Each row is where one point has got to under a steady rotation. How many ticks took it there?
The counts run from 0 to 506.
[  3   0 -12 -26   9  26  -7  -5   2  15  -2   9   9  11   5  -1  -6  -4
 -12  14 -12   5  -2  21   2  -5   4  -7  -6 -12 -26  20  -4]  78
[ -1  -2 -12  -8   9 -10 -25  -1   7  -4  -8  19  -1  14   7 -17 -16 -12
 -11 -12 -23  -8 -24  -1 -13  14   6   1  -2  10   3  13   9]  1
[ -9   8 -17 -30  16  13 -11  -1   2  25   2  -6   2  12  10 -14  16 -11
   0   5 -10 -15  -2  22 -17  -1  -4  -8   9  12 -11  12  -6]  476
[ -5  -8   4  11  20  -7   8  -3  19  -1 -15  15   4  13   2  15 -19  -2
   1   7 -21   5  19  15  23   1  -8  -1   6   6  19  15   1]  480
[  3 -21  31   3  -5  12  10   0 -12   0  27  -8 -16  -2  -3  16  17 -11
   3  -4   9   5 -16 -19   0  10  -7   5   8 -19   9  -7   0]  166
[  4  -9  21 -22   5  23  11   8  -4  -4   1   0  -1   2 -22  20   2  -6
  10  17  14  10  -1  -1  -5   5  23  -2 -15 -19  10  -1  11]  341
[  6 -15  -3 -12 -19   1   4   0   4   7   8  11 -12  -4 -25 -13  -9  -2
 -10 -14  16 -11  -5 -15  -8   7  14 -12 -13   2  16 -15  19]  263
[  2  -8  34  11   3  15   0 -10  -8  -7  12  -8  -6  -3  -6   8   6   8
  14  16   0  22 -23  -5  -3   0  -9   8  18  -3  -3  31   0]  18
[  2 -11 -10 -24  14  21 -14 -10   6  18   0  12   8   6  -5   1  -7   2
  -3   9 -17  16  -7  16   3  -4  10   0   1  -4 -17  23   5]  79
[  0  -9 -16 -19  10   2  19   6  11   7   2   0  10  -4   3  26   1  -4
   5   1  -8   9  27   7  23  -9   6  -8  -5 -15  10 -19 -11]  455
[  4   4 -21  -7 -19 -12  15  -5  -7 -10  -9  10  13 -10   1  -9  -2  24
  -1   6 -11   6  11  11  15 -25   4 -16 -10 -14  -2  -6  -5]  284
[-11  11   5  19 -15   7  18   1  -3   7   3 -14   4  -8 -10  -7  17  12
   6  -5  28  -7  31   8  10   3  -4 -10  -4  15 -10 -11  -3]  359
[  3 -14 -11  -4  -1  14  -2 -17  -1  14  13   8   9   7  13   6   7   4
  -2  -7 -21  17 -11  14  17   5 -12  -6  17  -7 -23  12 -15]  429
[  1  12 -10   4 -14 -20  18   7 -15   8   1  -5   1  -4  10 -25  27  12
   5  -6  -7 -10   6   4   7 -19 -18 -16   6   5  -8 -16  -9]  235
[  5  16  12  11  -3  -6  14  27  -2 -14   4 -26  11  -9   0  -3  10  -3
  11   5  29   0  13  -2   1   1  -6  16  -3   5 -19 -10   4]  120
[ -1  -7  -4  17   2   4   3   1  14  24  10  -4  -2 -16  -7  -4   8  -1
  -3 -11  18  21  19  -9  18 -11  -1   5  -2  18 -12 -20  11]  232
[ 11  17 -24   0 -10 -22 -18   5  -4 -12 -17  14   8  -2  10 -24 -18   0
  -4  -7  -3   5 -14 -12   0  -5   9  13 -13   0 -18  -6   3]  173
[-17  -1   2  -9   7  27 -20   1 -15 -10  -1   2   5  -7   7  -2  -3   0
 -17  12 -12  -5 -12  15 -18  12  10 -11   5  -4 -18  21 -10]  225
[  8  -5   8 -25  -6   1  25  20 -10   7   3  -6  -6   7  -6 -11  18  -9
  -1   5   1 -22   3  -4  -3  -7 -10 -19  -7 -13  13 -15  12]  89
[ 17  -9   0  -9 -18  -8  11  -4   0  11   1  14  -7   9 -17 -13  -3 -14
   1 -16  11  -5 -15 -23   3  12   6  -2 -10 -10   8 -13  21]  264
[ -9  22 -16 -20   9   2  -6   9  -5  15  -4 -10   6  12  17 -15  21 -11
  -5   3  -4 -22   4  21  -9   7  -8  -7   3   9 -19   1 -13]  475
[ 15   5  24  17  -5  -9  19  21   4 -16   4 -19  10   2   1   7   8  -9
  13 -11  23   7   7 -11   7  10  -3  21  -2  -3  -9 -13  14]  119
[ -8  10  -8  21  -1 -18 -20  -8   0 -18 -12  10   3   3  15  -6 -19  -6
  -5 -21  -9 -13  -4  -1   1  26   4  10   5  12   0   9  -5]  448
[ 11  -3  -5 -35 -12  15   7 -11  -9  21  13   6  -6   2 -14  -3   6  -1
  11   6  12   7 -19  -9 -11  -5  18  -3 -13 -18   5  -2  -1]  489
[ -2  -9   0  -6  -3  19  -8 -23   2  30  13   4   1   9  13   1   2  -6
  -6  -5  -9   7  -9  12  13   9 -11   0   9  -1 -22  13 -18]  428
[ -3   7  13  -5  16   0  15  25   4 -36   1 -20  10  -3   1  16   8  -1
  18   9   8   4   5  11  -6   5   1  11   5   2   4   5  -3]  419
[ -7   3   0  17 -11   3   2 -12  -3  19   6  -2 -10 -15   6 -17  10  20
  -4  16   3   6   7  10   9 -28 -16 -16   7   9 -18   6  -9]  109
[ -9   6  23  27   3  -1  -8  10  -8 -32   0  -4   0  -6  16  17 -12   7
   2  12   2  11  -2   1   9   6 -11  14   4  -7 -10  12  -8]  370
[ -3   5   0   7 -13   2   2   6   1 -33  19 -20  10 -22  10   9  -3   4
  13 -21  21  -2  -3   1   2  18   5  14   4  -4  -8  -6 -15]  246
[-18 -13   8  16 -10  -4  -4 -13   2   3  -1  10 -16  -6 -14  -3 -11  -4
  -8 -18   6 -14   4  -9  -5  19   4 -11   4  22  31  -1   5]  37
[  0 -23   0   9  11   6   2   2  25   5   2  13   5   4 -15   6 -20  -8
  -7 -21 -11  17   7   1  12   8   4  -1   7  19  12   6  21]  355
[ -5 -12  21 -10   0  21  -3  -3 -17   0  10   2  -7   5 -15  -7  13   6
  -7  14  -8  -4 -26   1 -18   1  -2 -17  11  -5   1  27   9]  464
[-18  -2   8  18  -4  -3   4  -4  -3   6  -8   7 -19 -21  -6   4 -10  10
  -5  13  19 -12  31 -11   5  -9  12 -12 -10   1  19 -17   2]  310
[ 17   0  -3   0   1 -16   3   8  11  -8  -1   0  -6 -11   6   7 -10  -9
  17   3  19  21  -5 -24   8 -11  13  27 -11 -16   0 -21   2]  344
[ -6  -3  17  23  16  11   0   8   4   7 -11   3  10  14  -1   9  -6 -19
 -16  -9  -6  -6  18   9  14  30  -6   5   2  14 -11   7  15]  4
